Turns in one plane each, and the order they were made in; the first pair answered
Z:
  7  -5   0  -4  10  -5   4   6   4  -1 -10   2   0  -3 -18  -6  -6   0  -1   4  -3  -4  12  -6  -3  -2   3  -3  -1   0  -6  -4  -1  12 =>   7  -6   2  -6   9  -5   2   0   5  -1 -12   0  -1  -6 -18  -4   1  -3  -1   3  -3  -2  10  -3  -3  -2   2  -5   2  -2  -7  -4   1  13
  2   4  -1   3   8  -4   5  18   1   2   9   6  11   0  -6 -20  11   5  -8  -2   3   1   0  13   5  -4  -2   3  -5  -6   2  -3   3 -10 =>   1   2   0   1   3  -5  -1  11   3   0   3   4  12  -6  -4 -19  20   0  -6  -3   1   4   1  17   5  -4  -1   0   4  -9  -2  -3   5  -8
 0 -1 -2 -5  2 -3 -3  0  2  3 -5 -4 -7 -5  2 -3  8  4  2  5 -1  2  0  1  5  0  2  4 -3 -2 -3 -6  1  7 =>  2  1 -2 -6  6 -3 -1 -2  1  1 -3 -3 -8  0  0  2  7  6 -2  5  1  4 -3 -2  3  0  1  5 -3 -5 -2 -6 -1  4
 2 -2  5  2 -4  0 -2 -2 -1  0 -3  0  2  3 -3  1  3 -6 -6 -6 -2  4  5  2 -1  1  2 -1  4 -5  1 -2  3 -3 =>  3  0  4  3 -2  1  0  4 -2  1  0  2  1  8 -5  2 -2 -2 -9 -5 -1  2  3 -1 -1  2  2  1 -1 -3  2 -1  2 -4
B:
 -3  -2  -2  -1 -10   2  -2 -13  -2  -7   8  -4   4   7  -1   0   8  -1   2  -7   1  -1 -12   8   8  11  -4   2   5 -15  -2 -12  -2  -4 =>  -1  -1  -3  -2  -7   1  -2 -15   0  -8  10  -4   3   6   0   2   6   0   1  -5   0  -1 -13   7   9  10  -4   1   5 -16  -5  -9  -4  -5
-16 -11   6  -4 -14   0 -11 -10   7  -8   0 -11   3   1  10   8  -6  -3  15   5  -3  -4  -8  -1  -2  -6   6  -5  10   8   5   0   8  -2 => -14 -11   6  -7  -9  -2 -12 -15  10  -6   0 -10  -1  -4   9   9  -4  -2  14   8  -5  -2  -7  -1   0  -8   3  -8  10   6   0   3   8  -2
  2   1  -8  -2   7  -1   6   8   2  -4  10   7 -10   6  -4   3  -9  11  -7   4   3   1  -2 -12   1   4  -8  -5  -1   2   2   7   1  -7 =>   1  -3  -9  -4   8  -2   0   5   2   1  -8   3 -14   0  -4  -5  16   7  -7  -1   3   6   5 -11  -1   3  -6  -7   3   1  -3  -2   4   4
V:
 -4  -3  -3   6 -10  -2 -10 -20   9  -6  -7  -3   1  -5   0   6  16  -8 -11  -3   4  11  -4   1   4   5  -2  -3  16  -5  -5  -6  -4  -8 =>   0  -1  -4   7  -7  -3  -7 -17   8  -7  -3   1   3  -2  -3   6  13 -10 -15  -5   4  13  -2   1   3   7  -3  -4  15  -7  -6  -2  -2 -14
  4   0  -5   3  -7  -4  11  12  -6  12  19  -6  -8   9  -4 -18 -13 -11   3   9   4 -12  13   5  -1 -14  -2   2  -9   7  -2  -2  -6  -7 =>   7  -1  -7  -2   5  -6   9   6  -6  12  15  -8 -19  11  -2 -10  -9  -5   1  15   6 -15   7  -5  -3 -18   1   4 -13   5  -4  -4 -11   0
  2   3   1  -4   1   2   7  -5   1  -6   4  12   7  15  -9   0  -3  -4 -12 -13   9  -2   1   1  -2   3  -6   6   4  -1  16   5   3  -2 =>  -2  -4   3  -8   4   0   1 -14   3  -6  -3   3  -4  12  -2   6   4   4  -4  -7  10  -7  -6  -6  -4  -1   0   7   4   1  19  -1  -3  12

Each pair is 2 to 4 turns apart.
  6  -2  -6   1   2 -10  -9  -5 -14 -17   5  -1  -4  15 -18   7 -10   0  -1  -3   4  12 -12  -9  -7  -2   9   5  -5 -13  20  -3   2  -5 =>  -3  -8  -2   5 -11  -6 -10  -1 -14 -14   2 -11  -1  11 -10   1 -14   3  12  -3   3   2 -11  -5  -7  -2  14   5  -4  -2  25 -10   1   5 -> V, Z
 -3  -3   2  -5  -2   0  -4 -10   2  -4   0  -2  -1   0   1   6   2  -1   1   2  -1  -1  -8   1   2   1   1   1   3  -3  -1   2  -1  -2 => -2 -4  1 -6  2 -1 -5 -9 -1 -2 -5 -2 -5  2  0  4  7  1  0  0  0 -2 -7 -4  0 -1  1  2  1 -2  1 -2 -1  3 -> V, Z, V, B
  5   1   7  -6 -13   0   5  -8   8 -10   3   1  -3  -6  -7   1 -20  -9  12   3   8  -7  18 -10  -4  -1  -1 -14   4   8  -3   8   6  -5 =>   8   2   4  -5  -3  -1  12   2   3  -8   0   5  -9   3 -12  -2 -17  -4   6   0  11  -7  21 -18  -8  -1  -1 -11  -7  10  -1   4   4  -3 -> B, Z, Z
 -5   2   2   1  -4   1   4   1   1  -3  18  -1   5  -5   8   4 -23   1  10  10  -3  -6  -7   7   5   1  -2  -4  -2   6   1   8  -1  -7 => -10  -2   5   9 -17   7   3  10  -6   0   4  -6   9   3   5  -5  -6  -1  15  -2  -1  -6  -1   8  -2   4   4  -1   1  13  11  -7   1   3 -> B, B
  7  -2  -2  -6  14  -8   0  -4   1  -3  -9   1 -14  -2  -7   7  21   1 -11   2  -3   8   0  -6   0  -4   1  -2   0  -8  -5   1   1   3 =>   4  -4  -2  -5   9  -8  -2  -4   2   0 -12  -1 -12  -8  -5   3  24  -2  -7   2  -5   7   3  -1   2  -5   1  -4   4  -5  -6   1   4   5 -> Z, Z, Z
  7  -1  -6  -8  12  -9  -7 -11   2   4  -4   3  -4 -15  -3  -1  13  -5 -11   1  -2   5   7   1   1  -3  -5  -5   5  -3 -15   7   5  -6 =>   1  -1  -8   3   2  -5   6  20  -6  13  -1   3   1  -5  -2 -17  -2   2  -1  -3  -2  -8  17   0   0   0  -3   1  -7  11  -6  -2   6   1 -> Z, Z, B
 -4  -2  -2   2  -6   5  -6  -6  18  -8   4   7  13  -5   4   1  -2  -3 -17  19   2   0 -13   6   6   7   2 -11  15 -17  -1   5   5  -3 =>   1  -2  -5   8  -1   8  -2   3   7  -8  -9  11   9  13  -5  -2  13   0 -24   9  10   2 -10  -4  -3  11   8  -5   7 -14   9 -10   3   4 -> B, Z, B, B
  1   9   2   8  -9   4   1  -2  -7 -11   4   1   2  13  -7   1   6   9   2   0   5   6   2 -11  -3   5  11   1 -12  -1  10 -14  -4  16 =>  -4   6   4   6 -15   5  -6  -9  -3 -10  -2  -3   4   3  -4  -2  14   4   7   1   2   9   3  -4  -2   6  13  -3  -2   0   6 -14  -1  20 -> Z, Z
  3   6   0  -6  11  -6   2  -9   5  -9  13  -3  -3  -3   7  14 -21   9  -1  13   0  -3 -13  -7   3  -5  -4   1  -6  -3   0  12  -8  -7 =>   0  -2  -3   2  10  -4   6  18  -7   8 -11  -6  -9   5   2 -11   5  13   3  -1   2  -7   6 -12  -5  -5   2   5 -14  11   4 -10  -5  15 -> B, Z, Z
  3  -3  -4  -5  16   1   4   4   0   6   2 -11 -17   1  -2   3   3  11   7   2   0  -6   1  -9   0  -3   2   3 -12   4  -4   1  -2  12 =>  -5  -2  -1   4  -8   9   7  16  -4   6   4 -12   1   2  -3  -8   0   2  14  -6  -1  -7  10   4   2   3   3   3  -5  11   1  -3   5   7 -> B, V
-11 -10   5   9  -9   7   1  -2   3   0  -1  -1  14   8   5   2  -6  -1   7   9  -1  -3 -10  -2  -8  -1   6   3   7   9  13  -8   0   8 => -11  -8   5   8 -11   4   0  -3   6   1   7   1  19  -1   5   0 -11  -6   6  11  -5   0  -8   6  -4  -1   1  -2  12   7   6   1   4   0 -> B, V, B, B
  6   7  -8 -11   5   1   8  -3  14  12 -24   9   1   9  -4 -10  10  -6  -1   1  -1   7   0   7  19 -11   1  -1   1 -14  -8  -5  -2   7 =>  -6   4  -1  -3 -20   9   6  -5  13   4 -19   1  15  12   1  -9   0  -9  10  -1   0   2  -7  15  18  -5   5   1  10  -8   3  -8   0   5 -> V, B, Z
 -2   2   1 -10   9  -5  -7 -12   6  -3   6   2  -6  -2  -1  12  -3   3  -5   6   1   2  -8  -3   1  -3   0  -5   2  -7  -4  11  -6   1 => -14  -4   3  -2  -5   0  -4   6   2   4   1  -8  -2  -2   5  -4  -9   6  11   2  -2 -11   0   0   1  -2   4  -3  -2   8   3  -1  -5  14 -> Z, V, B, B
